128 stands for zero in the data rows.
Each pair is two rows. How far apart are they, by a hidden measure? 0 means very close, and 40 very far. Two or three weighted sums of its numbers give each row a place; it is the straight-line distance between the places.
[119 117 155  76 160 125 103  82  88 108  64 125 157 126 150 128 150  92
 122 108 142]
[146  95 130 118 169 138 100 118 117 115 146 134 155  97 117 166 136 144
 130 109 113] -> 8
[144 129 111 126 149 109 133 102 132  67 139 176  98 138 140 114 117  90
  89 163 141]
[176 128 180 141 102 122 121  98 156 162 107  71 186 112 137 148 179 134
  60 106  72] -> 19
[146 101 124 137 109 129 146 148 155 135 187  77 138  81 164  67 124 163
 147 169 140]
[180 142 135 131  65 121 187 156 108 155 120 165 167 109 104 155  95  69
 127 113 128] -> 20
[ 72 169  90 106 163 137  73 123 102  60 159 162  19 186  84  96  85  75
 169 171 170]
[163 134 180 121 119 115 108 131 121 151  71  66 167 108 109 116 155 145
 123 112 130] -> 25
[113 134 129 112 142 124 135 118  92 134 111 149 133 164 125 145 117 100
 132 112 129]
[136  94 129  67 118 199 117 145  89 147  75 110 186 117 133 185 138 120
 111  53  93] -> 20
[138 131 130 149 134 116 117 135 140  94 138 135 122 134 131 126 113 113
 145 157 141]
[174 179 160 144 113  78 171 161 159 170 147 142 158 143  96 127 145 127
  97 126 118] -> 11
[138 104 121 141 121 124 140 183 164 110 122 111 128  91 116 126 111 128
 141 158 127]
[111 147 108 131 157 141 116 144 145  89 116 162 114 169 106 125 119 137
 144 118 147] -> 12
[110 136 104  96 121 126 150 134 106 125 114 160 122 163 137 147 122  90
 104 126 135]
[ 53 118 121 100 136 146 118 100  69 134 140 154  87 155 157 116 102 128
 175 121 159] -> 15
[129 129 138 157 134 113 129 148 149  84 139 113 125 122 137 112 105 120
 155 165 145]
[ 73 114 113 110 162 152  88 105  93 105 157 142  88 152 123 113 126 127
 166 141 168] -> 24
[142 124  89  82 108 124 156 141  98 106 122 108 160 106 137 105 108 146
 125 142 110]
[168 165 180 142 120  87 146 141 206 161 118  74 180 116  78 141 177 158
  85 121 103] -> 8
[119  77 118 140 102 133 145 177 120 181 172 106 114  86 107 135 108 119
 170 147 129]
[155 172 166 174 129  69 163 140 170 150 149 171 126 128 121 132 172 136
  86 104 117] -> 8
[110 101 107  98 189 135 100 109  82  78 142 170 132 131 113 161 101 131
 108  98 113]
[144 148 173 131 146  96 103 106 108 127  96 132 150 120 127 128 168  89
  96  82 139] -> 18
[107  92 138 134 139  92 117 139 173  68 182 118 119  86 177  81 116 162
 115 225 158]
[ 87 151  93 114 189 186 108 119 144 153 130 129 137 165  79 164 121 194
 151  93 107] -> 18
[151 113 139 196 106 151 101 111 173 127 146 153 115 135 143 140  99 152
 149 134 122]
[131 118 141 143 125 134 140 154 141 140 131  97 157 140 143 146 132 134
 149 118 131] -> 26
[140 211 153 126 145  90 131 108 150 132 110 121 152 167  66 115 162 129
  81  90 131]
[ 90  79  39  82  99 223 144 154 112 204 183 122 102 155 116 220  72 173
 174  80  53] -> 16
[170 152 127 135  22 100 212 172 139 179 129 135 165 119 133 127  84  43
 126 134 117]
[155 125 103 145 108 110 159 147 106 117 135 164 106 155 147 145 107  73
  88 140 109] -> 21
[170 149  92 132  40 108 185 166 131 171 119 153 171 134 123 137  84  51
 141 105 106]
[137 196 155 131 146 104 149 113 212 144 112 118 175 136  80 128 154 171
  71  85 121] -> 4
[121  65 106 121 101 153 156 167 112 140 162  98 134 106 129 149  90 131
 180 139 116]
[104 188 116 107 172 157  73  89  93  72 132 174  70 190  86 107  96  91
 140 131 153] -> 18
[136 121  91 128 149  99 135 116 112  95 147 159  95 133 150 115 112 115
 104 136 127]
[120  79 120 139 107 131 152 176 125 160 178  82 117 138 123 131 111 130
 175 167 104] -> 6
[122 120 130 135 136 117 125 142 144 100 152 138 122 138 114 140 128 122
 125 153 167]
[126 124 132  96 110 105 176 152 135 138 143  95 106  76 148  48 137 157
 164 178 155] -> 8
[131 141 160 154 137 117 110 137 137 154 115 132 140 109 156 143 185 144
 113 131 141]
[133 100 158 185 176  96 107 136 185  74 154  93 105  52 161 103 164 176
 102 204 152] -> 17
[130 143 159 133 126 111 145 126 149 135 129  90 141  86 141  73 161 160
 138 150 137]
[130  82  94 156 110 120 134 178 131 146 166 115 118 119 109 143  96 122
 174 171 117] -> 13
[123 132 105 146 164 125 125 133 139  75 143 171  89 152 111 131 103 110
 113 160 149]
[135 115 182 111 178 127  90 104 126  88  65 124 161 124 150 115 174 108
  91 133 163] -> 5
[163 133 141 144  98 115 144 134 123 112  94 117 153 119 148  89 157 116
  84 151 136]
[ 65 147  92  81 174 141 118  99 123 141 145 134  86 155 116 105 127 188
 170  97 131] -> 2
[151 135 123 199 110 135 114 108 160 134 140 144 119 120 153 150  98 115
 134 136 132]
[136 134 127  99 137 117 131 145  95 131 113 127 128 142 123 130 151  91
 110 112 114] -> 6
[ 76 126 105 126 189 152 108 104 151 110 165 127 105 129  91 114 104 202
 168 115 135]
[131 129 106  51 114 141 151 113  78 118  95 130 148 110 133 111 109 127
 107 130  92] -> 6
[146 116 177 181 136 136  92 121 143 132 119 143 135 125 140 160 162 145
 127 109 142]
[ 82 101 126 108 112 181 133 128  69 181 155 121  92 140 154 149 114 152
 187 115 111] -> 4
[136 130 175 129 154  90  96 128 131  85  89 110 148 123 143 121 172 102
  86 142 146]
[132 128 115  83 123 116 159 111  82 103 101 119 135 140 133 123 129 112
 104 123  95] -> 17
[ 97 123  89 140 192 151 105 103 147 101 145 137 115 141 102 126 112 186
 154 126 121]
[182 117 148 205  65 136 145 128 180 122 142 125 139  89 175 125 117 150
 124 160 119] -> 10
[139 119 130 110 155 129 114 113 100 102  92 132 153 115 146 138 140 122
 113 106 137]
[ 81 187 141 107 164 140  93  89 108  79 105 166  49 185 103  99 117  85
 128 153 183] -> 34
[129 111 118 119 120 117 121 113 131  75 157 159 100 109 186  80 109 128
 144 175 129]
[103  94 100 137 159 115 153 147 131  73 154 163 122 101 183  66  96 143
 166 179 182] -> 5
[127  87 105 148 138 106 167 159 154  72 179 138  96  77 182  59  91 146
 161 217 169]
[118 128  72  99 158 113 150 142  80 113 157 183  76 157 129 137 107  64
  91 162 128] -> 3
[161 189 174  88 108  94 164 109 177 144 106  84 176 100  99 121 197 164
  85  97 109]
[ 93 108 150 108 117 129 118 142  99 162 153  96 102 137 143 105 140 131
 176 132 145] -> 24
[181 120 154 222  74 134  97 116 161 116 104 140 108 125 172 144 130 128
  95 157 146]
[131 132 101  77 130 107 118 125  81  92  99 116 117 125 112  95 136 103
 116 158 124] -> 17
[140 134 141 126 146 144 107 127 114  90 107 120 151 142 122 149 146 116
 128 125 143]
[119 139 145 109 107 110 155 122 122 130 105 135 125 134 133 113 115 116
 104 121 143] -> 27
[134 110 132  82 133 138  91 120  94 140  90 133 169 131 124 178 145 109
 116  89  98]
[137 115 108 159 122 100 156 153 166  82 160  85 123  49 164  53 127 176
 149 199 143] -> 19
[150 117 154 186 129 137 106 135 158 130 115 147 122 137 138 162 137 139
 113 135 125]
[150 112 114  88 134  84 134 131 127  83 135  99 153 102 146 100 130 120
  81 175 124] -> 26
[ 93 127 117 130 133 134 149 117 112 139 143 156 113 145 138 125 116 134
 135 116 127]
[141 106 117 123 173 171 103 129 113  89 127 141 159 120 115 150 147 111
 110 104 121] -> 30
[156 161 141 160  85  93 156 134 138 138  84 127 158 153 130 118 129  81
 124 114 131]
[120  78 121 156 162 106 116 126 156  62 177 127 104  85 173  67 129 177
 130 203 159] -> 5
[ 98 119 108 102 107 114 172 138 128  97 166 138  94 101 182  80  95 149
 158 158 142]
[176 176 123 172  49  93 213 146 139 201 146 175 152 136  95 147 105  36
 139 102 120] -> 13
[ 98 114  89 136 140  98 160 145 132  77 158 149  77 114 159  78  90 141
 161 191 162]
[123 122 117 108 143 132 121 120  83 128  81 137 139 137 117 134 159 119
 116 100 145] -> 4
[182 219 152 149  88  73 181 132 197 171 111 106 146 119 101 109 169 116
  89 102 102]
[128 135 177 120 110 118 117  99 113 139  73 109 144 122 146 108 170 109
 119 143 151] -> 30
[107  55  83 146 107 130 145 170 131 147 190 111 108 110 115 138  79 115
 147 163 108]
[ 71 174 145 126 177 127  57  90  86  57 102 162  74 171  74  93 137  94
 142 133 185] -> 20
[156  98 161 102  88 129 102 101 140 151 113  68 133  84 152 141 190 131
  68 123  63]
[147 183 143 173 135  92 142 127 159 160 130 171 128 162 115 135 116 110
  89 117 135] -> 27
[ 95 168 123 110 175 136  72  93 110  68 112 131  41 184  81  90 131  74
 147 127 161]
[160  88 118 103 115 155 116 108 123 146 153 108 142  89 138 119 128 115
  90 122  84] -> 11
[ 75 198 153 106 174 148  84  50  83  83  98 172  62 175  90  83 138  96
 172 136 182]
[113 105 138 159 174 103 101 113 166  90 154 119 102 122 153  97 141 180
 143 192 165] -> 22
[104  95 114 123  94 129 154 187 120 150 188 101 101 123 127 126 111 136
 171 157 115]
[132 128 135  95 163 132  90  91 115 138  87 107 169 117 106 117 183 123
 111  91 138] -> 8
[122 109  85 115 168 130 110 123 118  83 113 159 132 122 120 133 116 127
 106 111 142]
[ 91 174 128 151 156 136  68  71 117  82 117 178  24 206 108 109  99  79
 163 151 174] -> 21
[ 43 109 189  98 110 134 147 136  76 150 141 127  83 122 155  84 167 145
 147 129 194]
[ 66 116 106 103 135 155 132 116  78 119 157 166  89 150 160  99  94 131
 190 135 174] -> 24
[154 141 101 122 132 119 145 143  92 111 143 161 111 136 130 127 105 100
 107 129 127]
[180 147 104 152  57  86 197 164 134 152 126 160 143 111 139 111  94  84
 124 143 121] -> 14
[ 93 140  65 118 163 178 138 102 120 156 152 154 138 168 109 124  82 153
 178  93 121]
[152 112 148 175 134 122 115 135 164 126 130 121 153 106 137 171 115 159
 120 118 125] -> 9
[146 119 171 169 117 139 113 135 172 135  92 132 160 123 140 155 147 128
 112 113 140]
[127 121 166  86 161 121  85 105  95 109  67 123 172 117 132 144 162 123
  99  94 136] -> 11
[ 94 122 172 115 143 135  82  99  98  98  99 112 106 131 124 123 147 136
 151 121 152]
[126 162  97 169 129 100 170 132 151  83 178 171  97 130 151  78  89 150
 142 178 182] -> 8
[108 143  82 120 133 124 149 119  95 132 123 152  96 171 135 120 100 103
 127 133 133]
[107 204 125 126 180 124  77  83 117  87 111 157  86 206  55 117 116  84
 132 138 150] -> 11
[140 120 107 112 117 141  93  93 103 142 124 115 100 101 140 136 158 117
  77 120  71]
[ 93 103 109 126 146 181 110 115 110 135 123 114 111 165 120 156 114 129
 175 119 142] -> 12
[130 152 114 110 128 143 125 108 121 108  98 132 114 140 130 121 129 136
 120 132 132]
[147 143 148 108 113 108 123 113 129 134 102 105 160 129 123 123 149 137
 122 135 131] -> 3
[127  65 111 163 114 115 150 174 158 118 198 109 122  99 118 129 125 127
 152 181 115]
[100 146 159 115 129 119 155 115 123 157 106 128 120 118 132  99 149 153
 150 130 152] -> 18
[ 95 147 169 110 125  97 130 116 124 123 123 119 111 125 152 107 162 164
 143 118 162]
[135 112 173 167 153  53 135 159 185  93 134  74 159  81 124  90 174 172
  83 197 135] -> 14
[139 136 168 135 151 110 114 119 113 127  78 126 161 132 106 137 163 116
  92  99 147]
[ 93 125 155 142 131 121 133 116 145 102 119 116 115 143 138 102 148 153
 132 132 175] -> 8
[156 104 136 107 133 134  66  94 117 118 101 111 141 105 129 154 187 120
  71 105  82]
[110 163 101 107 185 155 117 103 165 144 156 119 130 152  82 138 126 195
 139  90  91] -> 5
[ 58 191 136  96 166 132  74  67  85  77 115 161  50 193 110  83 139  90
 153 137 207]
[140 132 128 127 162 153  87 115 112 104 108 127 169 115 103 156 139 126
  99 121 121] -> 34
[ 67 110 123  95 126 139 140 126  67 135 144 154 107 138 159 107 105 161
 178 110 155]
[163 127 139 147 116 106 140 171 165 132 123 109 146 117 118 150 145 147
 146 153 147] -> 31
[164 153 189 152 122  94 117 137 141 151 105  56 126 125 111 136 155 121
 100 166 152]
[111 118 158 125 116 121 142 146 116 165 138  98 100  88 153  78 142 145
 171 135 154] -> 18
[128  56  98 128  86 167 149 200 111 171 193 108 136 137 106 177  84 131
 191 126  76]
[118  76 153 148 155 111 115 137 173  85 135 114 139  96 146  96 156 175
 110 177 171] -> 20
[139  86  89 133 109 114 164 139 138  78 170 128 107 114 170  77  86 150
 163 188 159]
[134 131 126 118 184 129 128 107  99 100 125 176 118 133 133 135 115 106
 131 117 128] -> 7
[ 89 187 110 117 175 159  74  79  90  55 119 159  61 192  88 108 104 106
 156 145 169]
[139 165  84 138  69 124 188 149 106 175 108 163 151 168 118 155  95  48
 129  91 113] -> 7
[ 90 168 123 110 171 135  68 104  98  76 118 161  84 205  99 109  84  84
 152 148 158]
[126  90 136 159 147  91  99 135 155  90 139  99 130  64 166 100 151 179
 112 193 156] -> 10
[149 200 158 125 134  95 129 116 207 158 122  99 165 138  71 117 168 159
  83  86 130]
[134 108 114 110 123 134 106  87 135 118 140 118 112  98 133 129 127  98
 103 120  80] -> 14
[143 131 155 141 137  98 115 129 152 102  81 117 164 114 131  94 158 127
 111 150 156]
[138 125 164 101 192 122  89 105 103 114  55 128 187 111 120 158 164 109
 108 101 149] -> 16
[171 186 198 134 135  67 135 140 200 138  94 114 182 104  96 137 191 157
  74 111 139]
[ 78  55  63  67 132 240 131 158  86 208 125 111 142 149  82 226 113 179
 174  40  23] -> 37
[ 69 100  94 103 140 140 117 110  72 135 125 159  73 134 147 121 110 136
 151 110 144]
[ 81 189 145 118 182 137  60  69  97  60 110 155  69 200  98 105  98  97
 137 134 170] -> 13
[152 134 119  99 123 108 151 129  96 117 115 128 144 120 139 107 126  88
  91 110 102]
[171 102 158 237 101 134 109 110 201 124 135 144 109 116 178 149 137 145
 117 151 139] -> 20
[172 101 167 186 131 137 111 137 157 128 120 125 171 116 145 184 166 171
 114 125 137]
[127 106 120 140 132 116 118 143 130 123 146 127 130 126  95 150 130 143
 130 148 120] -> 11
[ 90 149 117 114 146 113 111 129 108  93 114 120 104 152 110 100 125 130
 154 141 169]
[154 114 170 102 147 131 103 101 119 110 102 142 173  96 132 138 194 122
  97  95 128] -> 7
[ 64 122 117 107 136 134 114 104  78 141 157 148  72 140 139 129 117 124
 154 116 149]
[104  56  46 111  89 234 136 131 117 195 191 139 120 152 101 212  62 138
 187  81  36] -> 27
[159 121 166 187 141 161  91 103 171 128 104 130 160 128 140 156 139 155
  99 115 146]
[143 109 159 196 177  86 119 128 161  93 162 124 121  86 147  89 176 169
 102 192 154] -> 4
[142 134  88 163  89 110 150 130 123 118 149 161 105 113 146 133  86  87
 114 162 115]
[152  62  91 179  98 147 127 173 139 160 176 106 117 132 147 165  89 124
 161 157 123] -> 11
[150 186 165 177 148  77 153 160 184 143 149 162 132 129 127 133 129 124
 106 138 151]
[140 150 147 103 132 130 128 100  98 134  77 105 156 117 108 109 157 106
 113 116 138] -> 8
[171 151 103 131  70 116 195 142 109 166 137 159 152 126 123 161 104  66
 142 104 110]
[ 58 109 114 103 143 134 114 120  65 139 158 152  67 138 158 102 123 112
 142 118 143] -> 25
[106  55  60 127  81 249 138 146 117 199 170 148 136 132 126 235  65 137
 177  65  48]
[159 143 113  65 127 105 145 137  88 134 104 100 174 122 122 107 129 132
 112 133  84] -> 16
[152 139 149 117 111 107 122 118 141 132 100 100 144 108 125 103 151 126
 127 133 141]
[176 172 169 162 135  70 143 131 202 141 131  80 188  97  93  95 176 161
  55 132 127] -> 6
[157 154  88 131  66 125 179 155  92 160 128 179 148 154 116 146  74  54
 141 102 108]
[121  71  72 130 124 139 134 175 112 135 186 118  94 131 111 141  86 122
 138 150  98] -> 11
[115 137 151 124 146 129 114 127 153 116 123 140 150 122 118 128 145 151
 137 107 155]
[105 129  73 127 149 137 145 143 150  85 171 143  93 101 173  78  94 157
 160 174 150] -> 18
[129 117  89  88 106 113 148 129 109 127 132 162 120 115 149 134 121  97
  74 141 123]
[110 139  97 113 110 137 147 142 134 102 133 131 109 123 162 107 117 144
 166 130 143] -> 17
[167  96 142  88 124 149  86  89 104 149  73  72 168 119 145 163 195 120
  63 102  65]
[ 77 102  56  68 151 192 124 152 129 177 159 126 112 139  93 158  98 189
 163  81  85] -> 25
[165  90 137 228 101 140  85 107 203 112 142 159 141 131 174 161 129 148
 129 152 129]
[169 148 171 110 159  86 113 120 138 136  68  98 186 127 101 138 179 128
  70  98 135] -> 22
[163  81 151  95  99 127  72  78 119 140 123  81 123 101 137 148 164 122
  53  98  53]
[ 69 119 124 104 104 137 142 139  97 122 168 165  79 142 183  86 107 142
 172 148 162] -> 38
[123 147 120 118 133 115 137 134 104 121 115 164 115 136 160 127 134 102
 108 132 142]
[131 143  86 135 145 120 127 116 116  64 138 161 103 166 125 133  71 114
 153 178 141] -> 16
[149  75 136 169 145  85 128 144 174  83 147  78 117  90 151  95 151 186
 127 218 144]
[146 132 105  80 144 128 156 164 102 121 122 144 127 132 114 108 113  79
 109 156 129] -> 18
[151 121 140  74 108 119 118 120 110 128 105  72 123  89 138 105 161 124
  79 140 101]
[134 126 124 133 130 153 109 108 147  92 134 138 105 134 147 141 114 115
 112 147 134] -> 8
[ 77  63  49  68 113 247 114 154  88 203 145 109 158 129 100 219  91 153
 173  45  36]
[ 62  95 142  77 136 129 147 110  78 137 145 111 104 122 156 106 123 124
 193 119 143] -> 17
[114 112 124 137 101 121 171 152 180 106 161 103 129  94 132  63  92 161
 172 187 141]
[145 121 108 132 153 113 126 127  94 119 158 161 103 109 116 129 134  92
  96 136 137] -> 11
[128 119 118 181 159 129 100 142 163  64 150 130 106 132 128 126 105 138
 116 175 143]
[101 142 151 119  96 128 155 153 173 134 127  97 136  89 145 102 159 166
 146 125 148] -> 21
[147  90 163 176 174  98 108 118 188  72 144 103 122  68 173 103 165 191
  99 188 143]
[100  96  79 125 120 154 124 163 101 138 161 105 107 144 111 131 109 121
 165 151 118] -> 10
[170 118 160 186  99 149 115 117 152 123 112 143 151 148 158 162 135 111
 126 146 128]
[ 76  93 127 124 105 151 131 105  96 139 138 155 100 131 174 112  98 134
 144 126 159] -> 28
[139 100 145 144 139 120 101 129 147 132 124 115 148 128 139 164 141 145
 121  99 125]
[152 154 154 134  86  80 181 170 198 143 156  66 163  50 126  60 136 187
 142 161 117] -> 20
[148 122 146 134 128 127 124 119 117 132  83  76 152 125 109 119 149 125
 102 136 114]
[ 62 123 123 132 162 142 100 130 108 130 121 125 112 151 124 124 112 144
 179 113 151] -> 17
[120 153  99  84 152 130 115 119  92  91 119 141 125 164  97 107 103 100
 137 143 113]
[175  93 127 217  96 147 133 121 155 113 158 157 109 138 164 141 110 118
 141 169 135] -> 11
[111 138 124 136 152 122 109 129 124 103 119 137 107 170 151 145 110 124
 152 131 151]
[140 146  77 128  79 139 192 154 102 164 148 172 158 180 119 155  91  43
 130  88  99] -> 7
[123  91  96 125 115 141 144 166 106 158 197 112 104 129  90 147 105 119
 147 139 100]
[ 76 196 112 102 187 146  69 112  90  60 135 195  19 193  98  96 115  88
 140 138 146] -> 15
[ 93 201 125 140 141 123 111  86  88  82 129 177  56 212  81  95  91  54
 149 116 169]
[121 127 104 100 110  99 162 140  92 126 137 152 110 120 154  91 118 113
  96 131 129] -> 7
[ 79 180 156 130 132 120 134  95  93 150 130 160 112 136 144 109 138 144
 142 112 132]
[158 192 157 163 130  76 165 155 159 179 152 138 141 132  91 128 127 136
 108 123 123] -> 16
[ 91 126 161  97 120 126 123 136 125 138 123 105 135 121 136  84 130 165
 151 121 155]
[148 145 148 116 139 130 108  88 128 130  70 102 151 131 125 132 153 130
  94 112 132] -> 25
[155 157 101 135  66 107 195 161 148 190 163 155 137 129 105 145  97  84
 126 102 111]
[149 112 159 152 128 136 110 132 140 127 127 122 135 101 155 169 156 144
 142  98 123] -> 24
[ 84 163 136 114 149 128 104  96 115 100 130 128  84 151 109 122 125 138
 158 105 159]
[166 157 106 132  60 119 199 149 126 152 135 162 159 149 121 148  72  54
 134 124 122] -> 4
[181 190 170 162 111  82 136 120 195 161 124  98 165 107 108 136 171 147
  65 107 122]
[150 134 153 114 119  95 139 141 153 152 117  84 167  97 119 121 139 120
 120 108 113] -> 7
[138  66  80 141 115 121 141 168 115 161 173 110 117 153 120 153 108 121
 173 133 114]
[111 144 111 109 183 129  95 105  80  83 122 144 107 124 111 121 133 108
 108 128 135] -> 16
[147 155 101 147  60 106 190 163 126 183 141 156 142 125 117 154  70  95
 146  91  98]
[135 127 162 129 151 129 111 102 139 117  92 112 141 128 151 124 166 145
  82 142 138] -> 6
[117  90 119  90 153 175 106 127  97 133 134 162 131 106  98 170 106 126
 129  84 100]
[157 142  80 112  49 134 186 155 105 168 149 178 115 141 107 160  92  68
 133  94 109] -> 11
[125 115 124 132  88 112 185 142 176 118 163  82 127  70 151  64  87 161
 190 193 148]
[156 103 141 163 105  94 153 139 181 143 150  98 131  80 156  65 133 188
 163 179 148] -> 14
[148 163 118 124  44  96 197 135  94 186 132 144 142 146 133 123 117  76
 136 100 117]
[106 123  99 106 138 164 154 152 120 128 125 131 139 153 108 145 125 141
 149  85 100] -> 21
[142  78 153 123 131 126  92  77 127  98  94 102 134  89 162 116 175 141
  56 143  96]
[139 103 189 158 168  63 123 154 189  90 132  81 152  67 154  86 189 174
  96 187 139] -> 14
[ 91 136  96  81 173 170 109 117 137 148 142 115  98 127 104 133 127 174
 134  78 103]
[185 112 156 214  77 120 113 118 176 118 144 135 120 111 177 149 123 107
 125 174 143] -> 13
[146  98 150 141 123 148  71  77 154 134 124  99 124  92 132 159 150 151
  65 107  74]
[134 130 139 151 132 128 124 135 165 126 150 127 148 160 148 147 118 145
 110 135 135] -> 4
[ 86 114 171 108 145 140  78 116 102 111  59  90 115 148 123 143 164 130
 138 130 173]
[176 163 157 215 108  96 146 126 172 174 143 184 145 145 136 142 140 129
 119 120 132] -> 10
[140 199 155 154 137 106 167 130 156 161 137 152 126 135 110 155 136 132
  99 128 129]
[145 102 150 114 130 126  72  93 101 122 128 107 141 113 149 142 164 119
  85 108  70] -> 21
[138 133 115 125 112 123 151 122 122 130 131 137 130 124 130 106 115 114
 146 134 120]
[132 151 114 155 116 110 147 125 148  98 144 169 110 145 114 115  82  91
 126 148 161] -> 14
[173 196 167 143 115  70 170 134 208 150 109  71 184 106  86 121 169 168
  97 115 121]
[123 130 137 167 126 130 118 122 164 119 130  98 117 122 135 125 148 164
 137 119 150] -> 13
[180  80 156 235 107 117 105 115 171  90 140 159 122 132 187 160 134 122
 102 180 159]
[162 175 190 141 125  72 141 128 210 129 124  83 185  93 121 106 181 156
  70 125 142] -> 33
[132 132 146 140 160 113  92 125 144  99  99 149 121 142 128 139 136 109
 111 128 128]
[163 170 177 172 116  83 151 131 151 149 119  93 145 106 109 102 165 108
  96 120 138] -> 15
[ 73 124 158 122 170 133  80 111 104  91 104 131 118 137 156 112 138 124
 135 126 159]
[ 64 123  71  84 184 165 122 132 120 158 140 137 100 148  69 132 113 173
 169  74  83] -> 8
[129  98 123 147 139 110 122 170 124 103 144 130 125 141 125 159 100 105
 155 149 141]
[112 101 139 134 160 108 108 118 153  76 119 132 100 111 166  94 160 148
  89 197 166] -> 19
[142 148 130 151 177 113 104 110 126 109 132 184 128 142 110 132 136  97
  81 111 138]
[163 178 162 172 123  89 147 132 156 183 117 121 162 142 104 140 167 124
 102 102 143] -> 5
[ 80  39  36 102  97 242 142 184 100 204 179 122 139 137  88 229  89 152
 184  72  23]
[111 138  67 136 156 131 126 141 137  48 154 174 121 150 140 134  61 131
 132 163 148] -> 15
[144  80 144 120 131 105  88  72 122 109 110  89 135  97 125 121 181 121
  62 139  80]
[ 61 138  78 105 209 192  82  84 101 114 125 141  68 173  68 122  91 167
 177 111 128] -> 9
[152 127 166 143 131 125  97  99 148 129  95 110 134 126 140 134 158 139
 101 127 146]
[146  79 101 116 104 123 128 186 122 171 147  74 154 133 103 168 125 128
 153 131 102] -> 14
[147 129 131  83 119  96 158 142 100 128 109 112 123 101 143 107 124 112
 106 135  90]
[ 78 112 148 101 121 148 121  90  97 144 117 135 101 145 160 106 139 141
 154 116 162] -> 37
[ 72 135 110 113 167 152  98 114  97 111 117 153  88 141 149 121 111 121
 148 143 162]
[ 85 128 141  90 124 131 135 126  86 151 145 120  94 123 156 107 124 145
 178 115 138] -> 4
[119 152  90 100 152 112 116 135  81  96 123 157  86 156 113 127 105  72
 122 133 126]
[181 173 108 168  53  91 202 174 138 176 144 173 153 152 128 129 103  65
 120 117  96] -> 14
[ 78 112 115 111 146 138  96 122 123 110 116 120 118 153 137 105 128 145
 173 136 158]
[106 141 118 111 140 154 150 108 147 102 128 131 100 130 144  94  97 148
 166 126 153] -> 16
[ 63 113 145  79 154 140 127 115  97 150 151 142  88 166 117 107 119 179
 175  97 172]
[154  99 133 186 132 137 127 127 171 104 138 136 146 132 128 159 144 140
 126 139 138] -> 31
[131  66 140 132 136 112 122 158 153 121 145  95 108  74 148 107 170 182
 129 177 130]
[163 158 138 134 100 129 130 122 115 138  86 107 153 137 114 119 142  98
 114 115 153] -> 9
[162 132 138 125 114 120 100 109 127 143 131 102 143 114 111 139 167 102
  74 119  76]
[137 104 183 178 141  68 127 136 197  82 121  87 129  71 159  70 184 187
  92 207 149] -> 19
[171 107 154 169 143 135 108 125 149 128 131 127 187  90 143 155 128 146
 121 106 134]
[113 131  78 132 120 135 159 143 105 104 126 175  96 145 141 122  76 103
 150 159 137] -> 18
[150 116 138 138 108 112 156 139 164 143 138  72 139  97 154  87 111 157
 154 155 137]
[131  90 116 148 127 159 131 156 131 147 132 136 157 140 112 181 122 150
 148 102 107] -> 22
[156 125 165  92 164 138  81 120  97 116  68 126 173 107 123 141 172 120
  91  82 103]
[133 145  90 147 131 147 136 142 138  75 134 158  87 149 143 111  81 108
 154 162 160] -> 10
[116 136 176 124 149 108 115 127 126 134  99 120 135 130 120 121 167 141
 144 138 138]
[ 82 121 129 120 108 132 161 122  88 153 131 157 114 166 150 126 104 103
 179 110 145] -> 11
[154 140 108 122 102 137 143 118 112 106 100 126 164 112 144 128 128  93
 103 138 100]
[140 124 164 155 147 115 104 122 145 131 102 120 156 128 130 162 161 146
 122 110 134] -> 12
[105 166 115 107 131 116 159 113 137 121 108 149 126 149 127 140 129 106
 119 110 148]
[143 107 127 107 178 138  91 106  87 110 102 131 148 106 133 156 152 121
  94 104 126] -> 15
[ 83  57  37  81 121 232 117 133  63 211 150 121 134 118  94 222 113 146
 177  47  38]
[ 86 184 121  78 156 170  70  83  79  81  66 145  82 190  99 128 120  82
 142 106 148] -> 20
[111 143 103 122 118 138 162 139 139 124 153 113 120 118 162  77  92 171
 154 180 160]
[159 104 173 104 117 139  89  80 112 146  96  89 111  99 143 160 190 129
  18 140  60] -> 14
[143 136 113 153 122 141 134 140 144 120 125 128 147 145 144 163 108 153
 131 139 121]
[117 131 164  92 177 125  89  87 117 129  62 110 156 137 129 160 172 121
 112  73 129] -> 7
[133 144 104  83 129 114 118 109  84  93 116 151 132 160 103 113 105  79
 121 146 111]
[173 190 142 166  59  92 193 162 133 184 139 166 162 136 121 140 108  57
 113 131 126] -> 19
[177 165 110 124  47 111 223 181 121 194 114 111 139 122 124 127  96  71
 111 117 119]
[140 125 130  87 150 117 105 103  78 113  79 119 153 123 129 151 179 108
 101  79 114] -> 19
[125 135 126 107 151 116 134 124 119 150 101 127 138 154 123 137 120 120
 122 134 111]
[112 125  99 144 110 113 195 168 163 127 165 108  98  71 159  49 105 183
 172 204 145] -> 20
